Look-ups in named tables: a row name and a column name give one cell, copied from the table.

vakif.tsv
	giresim	silufeb
tete	188	193
fir	146	111
tenom	54	54
vedako	86	205

vedako, silufeb -> 205
fir, giresim -> 146
fir, silufeb -> 111
vedako, giresim -> 86
tenom, silufeb -> 54
tete, silufeb -> 193
tenom, giresim -> 54
tete, giresim -> 188
Which row has the largest silufeb? vedako

zofu
|  | momot | bov | nar |
|---|---|---|---|
| lome | 93 | 52 | 36 |
| gazivup | 106 | 164 | 162 |
| sunor | 112 | 38 | 33 |
| temis | 134 | 127 | 124 |
| lup | 41 | 93 | 94 |
| sef | 125 | 119 | 107 |
| kul | 156 | 120 | 111 |
| kif | 97 | 70 | 76 |
| duga | 64 | 175 | 165 |
| regu | 92 | 201 | 192 |
| mab | 81 | 98 | 88 |
| gur | 136 | 57 | 57 |

gur, momot => 136
kif, nar => 76
sunor, momot => 112
lup, nar => 94
mab, nar => 88
lome, nar => 36
regu, nar => 192
lome, bov => 52
kif, momot => 97
kul, momot => 156
temis, nar => 124
temis, momot => 134
gur, bov => 57
lup, bov => 93
regu, momot => 92
mab, momot => 81
Row with the largest momot: kul

Table big
	vevug	fiv
niv	0.14	0.80
dut	0.35	0.57
duz	0.45	0.51
kar	0.60	0.37
rif	0.32	0.58
lome	0.49	0.48
nopido	0.50	0.43
dipoz	0.39	0.53
dur	0.25	0.72

What is the vevug of lome in big? 0.49
What is the fiv of kar in big? 0.37
What is the fiv of niv in big? 0.80
What is the fiv of nopido in big? 0.43
What is the fiv of lome in big? 0.48
What is the vevug of duz in big? 0.45
What is the vevug of nopido in big? 0.50
What is the vevug of niv in big? 0.14
What is the fiv of dur in big? 0.72
What is the fiv of duz in big? 0.51
What is the vevug of rif in big? 0.32
What is the fiv of dut in big? 0.57
What is the fiv of rif in big? 0.58
What is the vevug of dur in big? 0.25
What is the fiv of dipoz in big? 0.53
What is the vevug of dipoz in big? 0.39
What is the vevug of kar in big? 0.60
What is the vevug of dut in big? 0.35
Row with the largest fiv: niv

pulopi:
	kuren	kaba	meb	visuv	kesil	dal	sudidi	gan	rovuk	nes
bolivim	141	105	135	115	191	176	170	141	151	124
fefos	148	136	116	177	129	137	152	125	165	162
peruten	144	166	147	146	179	98	156	167	141	128
mupe	135	111	180	14	158	120	138	133	124	135
lem	193	106	140	98	108	140	114	143	152	157
benaz	139	185	152	185	114	87	133	143	133	146
zarubev	160	138	99	138	157	170	149	142	148	156
bezir	109	194	139	227	134	154	146	150	127	144

What is the meb of mupe in pulopi? 180
What is the kuren of bolivim in pulopi? 141
What is the meb of fefos in pulopi? 116
What is the nes of benaz in pulopi? 146
What is the rovuk of bolivim in pulopi? 151
What is the kesil of peruten in pulopi? 179
What is the dal of lem in pulopi? 140
What is the sudidi of bezir in pulopi? 146
What is the gan of zarubev in pulopi? 142
What is the visuv of zarubev in pulopi? 138
What is the gan of bolivim in pulopi? 141
Row with the largest kesil: bolivim

begef
         zem  sozevu  visezi  soz  risom  pebusor  pugupo  pumad
kamugal  106      85     132   79    165      102      93     58
ginomak  106      76     133   71    161      101      88     59
vub      108     119     120  122    148      100     129     82
neve     114      88      76  162     84       97     209    102
kitad    104      59     135   57    150      100      79     66
kuru     122      76     143  155     73      113      93     73
zol      108     113     124  112    157      101     117     72
vikim    116      82      77  165     88      100     202     91
tes      120      69     107  168     97      112     140     64
dera      81     103      79   61    100      110      22    177
zib       85     192      47   77    149      115      65    129

risom of kitad: 150
sozevu of zib: 192
visezi of kitad: 135
risom of vikim: 88
risom of kamugal: 165
zem of vub: 108
pebusor of vub: 100
zem of kitad: 104
risom of kuru: 73
soz of kamugal: 79
visezi of neve: 76
pebusor of kuru: 113
visezi of ginomak: 133
risom of tes: 97
visezi of zib: 47
soz of zol: 112
Row with the largest risom: kamugal

rezem =
columns: vopup, tifu, nolime, loka, penop
tazaz: [124, 154, 67, 79, 69]
rubem: [30, 146, 141, 155, 154]
kov: [87, 118, 181, 167, 176]
suk: [210, 136, 105, 109, 108]
dekarof: [91, 42, 124, 95, 105]
fim: [50, 141, 14, 32, 31]
larog: [80, 134, 16, 26, 30]
nik: [214, 130, 123, 106, 131]
tezen: [83, 143, 198, 181, 182]
peb: [175, 31, 143, 129, 129]

tifu of tazaz is 154
penop of tezen is 182
nolime of fim is 14
loka of fim is 32
nolime of dekarof is 124
tifu of larog is 134
vopup of suk is 210
penop of dekarof is 105
penop of larog is 30
tifu of peb is 31
tifu of rubem is 146
loka of suk is 109
nolime of rubem is 141
penop of fim is 31
penop of suk is 108
vopup of rubem is 30
loka of dekarof is 95
loka of larog is 26

